(in the rows, 128 means zero)
Families of rows that turns and mirrors carry onto each other, the same ones carrying the whole set onto itself: the rest of each named row's family, in list order
4 families of 8 rows
q225: [108 143 131 103 120 128 155 117  92 122  77 117 167  99 102 140 144 122
 117 103 180  80 152 105 124 132 118 109 147 108 142]
q192: [102 129 164 105 146 119 116 128 139 144 146 104 116 150 143 133 150 140
 128 119 118 111 128 116 134 136  79 138  48 119 138]
q301: [146 161 131 168  86 141 136 108 131 153 110 154 139 129  93 165 119 132
 164 127 164 120 127 154  85 152 123 139 144 157 131]
q759: [150 157 124 155 112 138 146 126 110 141 101 116 139 105 129 153 166 158
 168  93 171  85 126 119 110 142  90 143 134 123 134]
q807: [ 91 104 122 136 144 138 153 111 144 113 123 136 129 110 125 132 173 111
 117 164 163  91 116 142 132 129 148  98 191 136 104]
q216: [124 161 137 102 119 154 161 126  88 123  92 118 160 115 113 143 148 138
 117  98 162  78 168  99 120 128 128 125 113 108 147]
q464: [150 113  92 115  99  71  91 138 131 125 163 105 171 120 118 156 143 104
 137 137 163 160 132 134 168 117 118 108 143 113 149]
q623: [ 81  98 168  91 144 117 130 116 144 148 130 118 121 164 127 130 140 117
  93 130 136 125 120 113 129 150 108 116  53 122 144]
q997: [ 97 132 131 150 146 156 140 128 126 117 137 148 126 122 156 149 178  96
 120 149 132 109 116 129 138 165 190 130 130 117 130]
q932: [143 137  95  97  74  85 104 142 148 159 129 104 149 114 133 133 113 107
 115 151 141 137 119 119 153  82 109 114 145 137 142]
q775: [ 99 116 114 133 141 126 133 109 128  76 128 144 135  92 111 128 153 116
 135 152 136  99 144 150 135 133 140 112 200 137 103]
q634: [138 150 125 151 115 131 154 127 118 154 110 106 148 118 116 166 183 139
 159 100 198  82 115 126 111 138 103 115 148 119 127]
q68: [132 155 145 176 108 145 137 108 127 159 124 146 151 132  99 173 137 121
 167 134 182 126 118 158  97 167 142 138 129 135 145]
q776: [ 83 105 149  99 135  69 114 118 151 134 114 100 118 122 107 125 133 116
 127 129 142 113 106 126 138 134  53 108 121 137 119]
q441: [173  98  93 107  89 129 103 119 137 122 164 124 155 144 135 127 125 165
 128 142 145 158 159 134 134 104 105 138 107 122 155]
q52: [140  64  96 112 100 107 109 114 142 136 142 114 164 136 130 135 147 127
 113 152 192 168 115 135 145 134 121 114 136 105 162]
q106: [122 151 111 131 120 130 136 123 135  90 130 155 120 105 121 131 138 120
 137 144 100  94 150 140 127 113 140 124 180 157  88]
q411: [ 91 113 157 119 149  70 111 121 158 147 152 104 126 156  98 153 150 109
 138 136 155 126 101 145 134 141  81  98 104 140 115]
q184: [122 148 116 140 117 157 140 124 137 110 115 154 104  96 155 114 131 135
 136 151  93  92 138 133 119 124 135 153 161 151 107]
q295: [ 89 135 139 149 156 149 142 125 140 133 144 132 132 120 140 149 182  96
 126 170 157  94 119 144 136 129 178 107 159 123 117]
q628: [ 72  96 168 117 155  95 106 106 147 142 145 118 132 154 104 142 134 103
 125 144 152 146 111 146 132 169 106 119  79 123 143]
q24: [114 123 151 123 125 106 105 121 147 136 133 124 101 139 139 129 122 141
 145 117 104 132 112 129 122 160  65 154  64 141 132]
q151: [169 112  84 111  74 108 106 143 131 138 148 124 142 138 158 144 136 128
 118 118 128 162 126 105 149 138 129 137  94 118 155]
q969: [ 86 113 157  86 139  88 102 107 141 113 128 115 129 123  93 111 105 131
 130 136 121 119 149 137 132 121  59 124 105 140 126]
q737: [141 104 106 106  83 126  94 116 147 150 129 113 153 100 142 106 102 148
 125 169 156 146 136 131 140  92  92 144 138 120 164]
q548: [113 123 152  99 118 100 111 110 156 126 135 140 110 155 103 125  99 138
 128 129 103 137 140 138 109 134  74 131  85 163 115]
q470: [138 136 116 116  97 121  91 148 133 169 151 101 160 115 166 139 131 110
 123 153 144 146 123 115 162 114 135 141  92  99 177]
q746: [135 103 119 105 101 137 118 124 153 179 154 102 160 147 143 134 141 129
 103 176 184 142 126 127 142  91 131 117 108 110 165]
q488: [114 149 148 122 101 158 149 107 107 140  95 155 161 131  93 149 103 110
 110 131 164 124 156 127 102 157 172 130 113 131 158]
q908: [121 126 122 135 138 179 156 124 125 104 142 158 116 141 160 137 177 134
 111 137 117 101 142 121 121 151 176 136 118 124 119]
q717: [125 139 126 143 140 185 142 118 127 103 139 152 117 113 164 118 157 155
 135 145 106  93 152 131 121 128 144 155 131 128 122]
q865: [111 161 146 117 104 139 139 103 106 125  99 151 172 117  69 145  92 111
 128 136 162 117 169 141 104 138 151 125 140 140 145]

The rest of the family of q628: q192, q623, q776, q411, q24, q969, q548
The rest of the family of q225: q301, q759, q216, q634, q68, q488, q865
The rest of the family of q441: q464, q932, q52, q151, q737, q470, q746

